Here is a table of points, one per row:
(-5 -10 9 -3 -6 20 25 -10 1 -9 -16 1 -12 3 -11 -6 -15 -14 -26
 4 2 2 -2 5 -16 -4 31 16 26 -19 -7 4)
(9 -25 -4 91 -30 -22 7 -47 -19 4 127 -1 -10 11 4 -5 32 -14 127
 -28 35 6 -12 12 17 77 18 -1 12 -5 -38 -38)
(10 -10 -34 50 -18 8 -10 -8 -34 -5 20 -10 -10 28 -22 11 18 -16 31
 -9 26 -10 -1 -10 0 -24 -4 -14 1 -2 -15 -22)
(4 -1 11 16 26 3 19 -23 31 3 -19 -1 80 76 4 16 9 127 10
 29 2 24 86 30 54 7 37 18 23 -3 6 5)
(36 1 -5 -22 0 17 -4 -3 2 -8 -7 5 -3 -4 -17 -19 0 21 -21
 -8 11 -13 1 7 14 5 -22 0 -5 22 -20 -9)
(-6 -3 -37 16 91 0 18 -23 53 41 -10 -14 -17 51 6 -13 38 27 29
 48 -18 -8 6 18 7 -13 3 55 11 13 -9 -5)
(-29 -22 2 -13 12 -10 28 -43 -12 -16 6 -18 98 -18 -4 -43 -12 -19 -25
 -13 -25 -49 -20 -17 35 3 51 8 3 -3 -21 81)
(17 -14 26 -3 -14 -49 -23 23 13 -40 14 -17 -2 13 78 33 -29 29 -19
 -3 29 -41 -33 -15 -47 -30 -15 26 -20 -29 -26 10)
(29 -35 -39 -24 -3 -5 -4 127 0 4 127 -26 18 -25 55 71 21 -10 -24
 -4 35 -52 47 -14 -14 33 -26 -10 31 -26 -38 119)
(-29 -25 40 13 14 -10 23 -25 -16 1 17 -28 -11 16 2 -21 -23 -6 -30
 -4 -37 -26 -25 -21 26 49 -7 -18 -30 -2 -20 18)
(-11 -4 -5 0 31 16 21 -4 -37 -31 -19 11 -11 27 24 -9 -26 -17 15
 22 8 1 -6 -20 0 -14 -3 2 -24 17 -5 -9)
(7 -1 11 -19 -19 28 -1 44 13 2 -18 12 84 4 -6 1 1 48 -9
 1 35 30 2 -2 42 9 -8 45 12 12 -6 -9)
(23 -19 2 -6 17 -3 17 -12 5 -18 -12 3 4 -10 -1 8 24 -15 -21
 -14 -21 19 -10 0 21 -2 -23 -10 9 -21 -7 -21)
(1 -8 -1 -7 8 -15 -20 -20 13 -9 -19 15 14 -13 -1 18 -20 -24 13
 1 -9 1 5 -15 9 16 -10 -11 -8 -9 -1 -16)
(-20 -9 -9 -10 25 -12 -4 -24 15 -1 -22 8 -1 -15 11 17 -11 -19 2
 -1 16 15 -11 -1 -3 5 -1 -3 15 12 0 -15)
(-21 9 14 13 -43 -3 -6 16 64 -46 -15 1 -21 20 -21 -8 4 1 6
 -41 2 3 -3 -6 -28 -14 7 35 10 -32 -15 13)
(24 -15 10 -10 2 -51 -30 53 11 -30 13 -14 -2 0 83 -20 -8 33 -23
 1 28 -38 -29 -23 -40 -20 -21 0 -18 -27 -22 27)
(0 10 -6 3 -8 1 -20 -21 20 -20 -18 -5 -1 -13 -6 7 -33 -26 8
 -5 2 3 28 -9 -4 14 9 -14 -9 9 -10 -17)
(-17 -4 -22 4 4 4 -21 -4 -38 -19 -25 10 19 -32 -16 4 7 55 -4
 14 -2 -8 -12 -11 -10 0 -8 19 13 3 0 4)
(3 -4 0 -15 0 5 -9 -12 -6 -9 -20 -19 0 -1 -16 5 -15 -10 -12
 11 14 -5 -9 8 5 -6 -5 18 1 -10 1 -5)
(-13 -24 2 -9 -17 15 42 -20 -18 -13 -9 -9 -3 26 -4 -10 -29 -16 26
 10 -24 -26 -38 -30 -20 15 25 -13 -29 0 -9 57)
(20 -9 81 29 48 -1 9 52 34 17 -10 -3 47 -25 -6 47 10 -41 90
 58 -17 14 -30 -10 -17 -33 -13 -43 21 -14 1 -15)
(31 -6 10 -7 -22 -27 16 41 5 -8 0 -16 48 8 15 65 27 -20 -22
 -9 -24 87 -22 0 -29 -13 -23 -2 5 37 -12 -35)
(-12 25 -5 -13 -18 17 -17 5 31 -18 -14 -23 -8 0 -17 -16 -17 -15 3
 -14 -4 10 4 -4 5 -7 -15 6 -11 -27 -25 -1)
(22 30 -15 21 9 3 50 -24 -5 -17 -17 26 -20 -4 -13 27 -32 -16 4
 3 8 77 -35 -39 6 -24 25 -11 -36 9 21 127)
(12 89 -5 -11 -11 12 -35 42 11 -8 23 39 -21 15 -19 5 -7 1 -10
 -4 -26 -47 -2 -23 12 54 18 3 -11 -6 91 -22)
(-9 -4 4 -19 6 -21 8 -16 -8 5 -11 -13 -5 -10 1 -11 -6 0 -12
 -1 -6 -6 2 8 41 -13 -2 15 16 17 -12 -1)
(5 -12 -10 25 -3 3 -26 -20 36 -10 -13 2 -1 -20 -10 -14 -30 -29 1
 7 -5 6 71 -27 -16 15 8 -19 -26 1 -3 -23)
(-5 -16 11 1 -19 3 4 -1 35 15 -12 2 -18 -9 1 -21 45 -8 -19
 -3 -16 3 -13 6 0 -7 -10 -4 2 20 -5 -2)
(0 -18 -11 -16 -1 -8 -10 -24 2 -20 -18 7 -6 -12 12 -4 2 -5 -19
 7 -5 5 0 -6 0 16 -14 -1 0 -33 -8 -19)
(-3 -5 16 34 14 7 -19 22 51 -5 -16 9 12 -30 -13 -22 -16 -35 22
 -4 -6 -11 76 -37 -11 9 17 -22 -16 3 5 -15)
(-10 3 -20 47 26 -14 -11 -13 32 55 -15 2 -18 -22 1 -9 -15 -21 10
 90 6 10 -6 -10 -19 17 -12 -6 6 50 -5 -6)
(-9 4 -15 5 3 0 71 -11 35 -37 -20 21 9 -26 -21 -6 60 -21 -17
 -4 21 -20 -49 122 14 17 -10 -21 24 -16 14 -47)
(26 -14 9 -8 6 18 -11 9 28 12 -10 4 -9 7 -21 6 13 52 -20
 -19 19 -6 -14 -10 47 4 -20 6 -9 13 1 -3)
(6 -16 -7 -1 -11 -6 7 -16 -17 20 -16 -2 -11 10 -14 -10 -16 -11 -14
 -5 -6 10 -15 -8 -24 -1 11 -9 -12 -26 4 -12)
(-1 -10 -18 -9 22 -11 -35 -21 15 2 -20 -12 9 -2 -22 10 -6 -9 -13
 -21 2 -6 9 -17 -24 2 37 -10 -33 4 19 -25)
(14 -9 -40 -13 -31 -32 -12 -6 -28 95 -19 -14 27 30 30 39 -7 -23 9
 -41 15 -13 0 13 -34 13 -8 -21 20 -39 -6 -25)
(4 -18 1 -8 -7 8 -9 -16 -3 0 -18 0 -16 -4 -12 -7 18 7 -26
 10 -15 -3 -4 -14 -4 4 -11 -2 7 -44 1 -4)
(11 -26 -40 -14 3 -12 28 127 -17 -22 100 -15 -9 -4 -20 22 -23 28 -18
 0 -37 93 -1 4 -4 4 3 17 -21 9 -29 -37)
(-11 -8 -3 -8 0 21 -33 -9 -22 -20 -16 0 -11 -2 -26 -8 32 6 -29
 -1 12 4 -15 29 -22 -3 32 -2 19 17 -15 -26)
(-11 -31 -1 10 14 8 37 -2 -22 -17 -16 27 -22 8 17 -15 -27 12 3
 -13 2 -10 15 -26 -3 -21 -22 1 -27 27 19 -8)
(10 -13 3 -17 9 8 -25 -19 -27 -20 -14 -36 -11 -13 4 -4 51 -19 -15
 -2 16 -4 7 77 -6 21 -6 3 12 -8 -13 6)
(-21 -25 -9 -8 -9 -29 19 -32 37 65 49 -15 -25 -14 13 -25 28 33 -18
 11 -33 -20 5 45 24 -59 20 1 9 37 -40 0)
(3 8 -14 -7 -15 3 12 16 -19 60 -13 15 11 10 -35 -30 -20 -12 -7
 -21 5 20 -27 -23 -25 -14 10 -10 -17 -45 -14 14)
(-11 40 13 -11 -36 7 65 -18 -35 11 -3 -6 -11 -18 -18 -12 -23 12 4
 6 2 -19 78 -29 -13 -33 -33 32 -24 -9 -12 -30)
(-7 -9 1 -24 6 -4 7 -22 -4 -12 -14 -9 -16 3 1 15 -18 -12 -8
 -12 -14 8 -1 7 -9 1 2 10 17 6 -10 -16)
(-3 80 4 -18 0 -57 -50 -17 -11 -15 127 49 -2 11 -58 -9 8 -9 -6
 11 -18 2 -8 28 5 -37 1 7 23 4 127 5)
(16 33 -2 -6 -5 18 -31 39 -21 -7 -36 22 1 -3 75 47 -15 -23 -4
 4 -13 -43 -4 -9 97 2 71 8 -7 -29 41 -49)
(0 1 -1 -17 -6 4 -18 -14 -26 -13 -16 -10 -17 4 -12 -7 0 8 -17
 3 -11 14 0 3 -10 1 -4 -5 24 3 -13 -13)
(-36 79 6 -11 -1 -30 70 -21 -11 6 26 64 8 -7 -21 -21 -6 11 -16
 -8 46 -46 23 -16 12 -11 -45 -5 -18 -14 40 -31)
(33 0 -14 -5 9 2 38 -22 -15 -26 -12 -3 4 13 33 -11 -19 -17 -13
 -3 -5 11 -22 -18 38 5 5 -19 -20 35 -11 26)
(-6 0 0 -25 -8 7 -9 -13 -10 -10 2 -11 -14 -2 -13 1 -1 -3 -11
 7 -27 1 1 -1 0 0 -9 5 6 -6 -14 -8)
(-11 2 24 93 -22 2 -12 -10 -39 6 -24 -10 -6 -70 -4 -12 4 127 127
 -27 -11 10 -35 22 -12 8 -4 54 3 -2 2 7)
(16 -12 -8 -27 2 -10 10 -22 -12 -24 -11 -12 -12 -7 -3 6 -4 6 -12
 -16 -19 -4 9 -2 -13 13 -15 0 8 33 -5 -12)
(-9 84 7 -8 5 116 -31 -35 1 7 127 47 7 -7 114 -12 -1 -4 -20
 -7 -25 14 -5 21 -20 -15 -9 -2 3 -9 127 -15)
(5 0 -4 -24 -9 -11 7 -10 -5 -15 -6 -13 -12 -4 -3 -20 1 3 -21
 -12 -20 0 5 2 -10 11 -20 -8 10 40 -20 -13)
(-20 -8 5 -28 -8 27 -19 3 -9 1 -4 0 -18 2 -19 -18 31 13 -14
 -3 7 4 -2 -12 -6 -7 -11 -7 -8 5 -18 3)
(54 9 79 8 43 -19 -3 89 1 60 7 14 75 -21 -45 79 -18 -30 -13
 22 -11 -45 30 -13 -44 24 26 -11 -24 61 3 -33)
(-11 -15 8 -20 -19 33 -24 -7 16 20 -5 -7 -16 8 -24 14 -24 3 -9
 8 30 1 -16 4 19 -11 -17 12 -7 14 -11 4)
(-11 -18 19 -20 7 6 -20 -21 -26 -4 23 -18 -16 5 -18 -7 0 -6 4
 10 46 10 -6 14 6 7 5 -2 13 -9 -17 -8)
(-10 14 -16 -1 58 4 -1 6 37 45 -8 -16 -22 -5 -6 -28 -5 -12 18
 22 -2 1 -6 -2 -9 -1 -15 4 13 36 -19 -1)
(1 22 -9 -9 -16 -3 120 -1 -6 -1 -28 2 -25 -3 8 0 -8 -5 -2
 -3 31 6 2 -31 -17 -8 7 0 -5 0 127 3)
(-9 -10 -3 -26 14 -18 -31 -21 -3 -4 -14 -7 -13 -9 16 -9 -5 3 -16
 -11 15 14 2 -6 6 6 -13 -9 -1 -22 -14 -11)
(-16 -20 35 13 16 2 -23 -8 -32 16 14 -6 -18 -3 -7 -26 25 5 -14
 1 32 22 -10 -1 10 8 9 17 0 -26 -14 -5)
(3 -7 -9 35 -28 -18 -22 79 -24 65 -30 -1 2 51 63 6 82 -45 49
 -22 -2 -22 103 127 -24 39 -21 -16 40 -10 -5 127)
(-2 12 11 41 -4 19 -9 22 56 -15 -19 -14 4 -21 -14 -9 -16 -37 79
 6 -12 -9 -8 3 -1 -24 -8 -28 5 -3 -10 -7)
(-14 -13 5 -20 -19 6 6 -20 5 7 -12 -2 -20 20 -8 14 3 -10 -11
 14 -26 1 -13 -3 -9 -9 2 22 0 -2 -13 -3)
(-3 -11 -1 -17 -4 -2 -19 -12 7 2 -18 -4 2 10 -13 -2 14 -6 -12
 -6 -10 -8 -8 -22 -20 0 -3 -6 13 27 5 -4)
(17 40 -21 -15 7 -5 -31 -2 -20 -21 -12 38 -14 -10 -1 3 15 18 -20
 0 -22 -23 -6 4 4 -1 10 -10 6 -4 -10 -26)
(-15 -27 -10 -5 -19 4 -40 -18 34 -6 -14 -13 -8 -7 3 -7 -18 -19 10
 -1 1 6 45 -29 1 -11 22 -12 -41 -3 7 -23)
(-4 -6 2 5 -14 1 -24 -17 -24 14 -22 8 -13 -8 0 -2 32 4 -21
 3 -8 5 -11 15 0 -8 5 -7 12 -23 -5 -13)
(-1 19 8 -16 5 20 20 18 -5 8 -14 29 -26 1 18 -15 -2 -1 -16
 -19 18 44 -12 -28 14 -3 21 -9 -2 19 -7 30)
(-7 -4 12 -18 -2 -4 6 -9 -6 -4 -18 -2 -10 9 -8 0 -20 -12 -10
 3 -4 11 -11 13 13 -3 -13 -6 16 -13 -9 -15)
(-20 23 -15 -21 -19 9 15 -8 -21 -21 -17 -13 48 17 -5 -2 -10 -31 6
 19 11 19 -31 -25 19 -10 40 -22 -9 18 -18 50)
(-5 -2 -14 121 -15 3 -13 4 -39 4 0 -6 -7 15 -16 -15 3 -7 36
 -26 7 -5 -6 -14 19 -23 -25 -6 10 -1 -11 -10)
These points spread out most along one direction. How far along it is each point below, from 0 to 99? The average is 50, and the first point in the table lies past the average. One standard deviation of the points above along it is 16.
(26 -14 9 -8 6 18 -11 9 28 12 -10 4 -9 7 -21 6 13 52 -20
 -19 19 -6 -14 -10 47 4 -20 6 -9 13 1 -3) 53
(54 9 79 8 43 -19 -3 89 1 60 7 14 75 -21 -45 79 -18 -30 -13
 22 -11 -45 30 -13 -44 24 26 -11 -24 61 3 -33) 24
(-11 2 24 93 -22 2 -12 -10 -39 6 -24 -10 -6 -70 -4 -12 4 127 127
 -27 -11 10 -35 22 -12 8 -4 54 3 -2 2 7) 42
(1 22 -9 -9 -16 -3 120 -1 -6 -1 -28 2 -25 -3 8 0 -8 -5 -2
 -3 31 6 2 -31 -17 -8 7 0 -5 0 127 3) 75
(33 0 -14 -5 9 2 38 -22 -15 -26 -12 -3 4 13 33 -11 -19 -17 -13
 -3 -5 11 -22 -18 38 5 5 -19 -20 35 -11 26) 59
(-11 -8 -3 -8 0 21 -33 -9 -22 -20 -16 0 -11 -2 -26 -8 32 6 -29
 -1 12 4 -15 29 -22 -3 32 -2 19 17 -15 -26) 56
(3 8 -14 -7 -15 3 12 16 -19 60 -13 15 11 10 -35 -30 -20 -12 -7
 -21 5 20 -27 -23 -25 -14 10 -10 -17 -45 -14 14) 53
(-9 84 7 -8 5 116 -31 -35 1 7 127 47 7 -7 114 -12 -1 -4 -20
 -7 -25 14 -5 21 -20 -15 -9 -2 3 -9 127 -15) 63
(-5 -16 11 1 -19 3 4 -1 35 15 -12 2 -18 -9 1 -21 45 -8 -19
 -3 -16 3 -13 6 0 -7 -10 -4 2 20 -5 -2) 51
(17 -14 26 -3 -14 -49 -23 23 13 -40 14 -17 -2 13 78 33 -29 29 -19
 -3 29 -41 -33 -15 -47 -30 -15 26 -20 -29 -26 10) 35
(-15 -27 -10 -5 -19 4 -40 -18 34 -6 -14 -13 -8 -7 3 -7 -18 -19 10
 -1 1 6 45 -29 1 -11 22 -12 -41 -3 7 -23) 58
(-1 -10 -18 -9 22 -11 -35 -21 15 2 -20 -12 9 -2 -22 10 -6 -9 -13
 -21 2 -6 9 -17 -24 2 37 -10 -33 4 19 -25) 60
(-21 -25 -9 -8 -9 -29 19 -32 37 65 49 -15 -25 -14 13 -25 28 33 -18
 11 -33 -20 5 45 24 -59 20 1 9 37 -40 0) 44
(-5 -10 9 -3 -6 20 25 -10 1 -9 -16 1 -12 3 -11 -6 -15 -14 -26
 4 2 2 -2 5 -16 -4 31 16 26 -19 -7 4) 57
(17 40 -21 -15 7 -5 -31 -2 -20 -21 -12 38 -14 -10 -1 3 15 18 -20
 0 -22 -23 -6 4 4 -1 10 -10 6 -4 -10 -26) 59
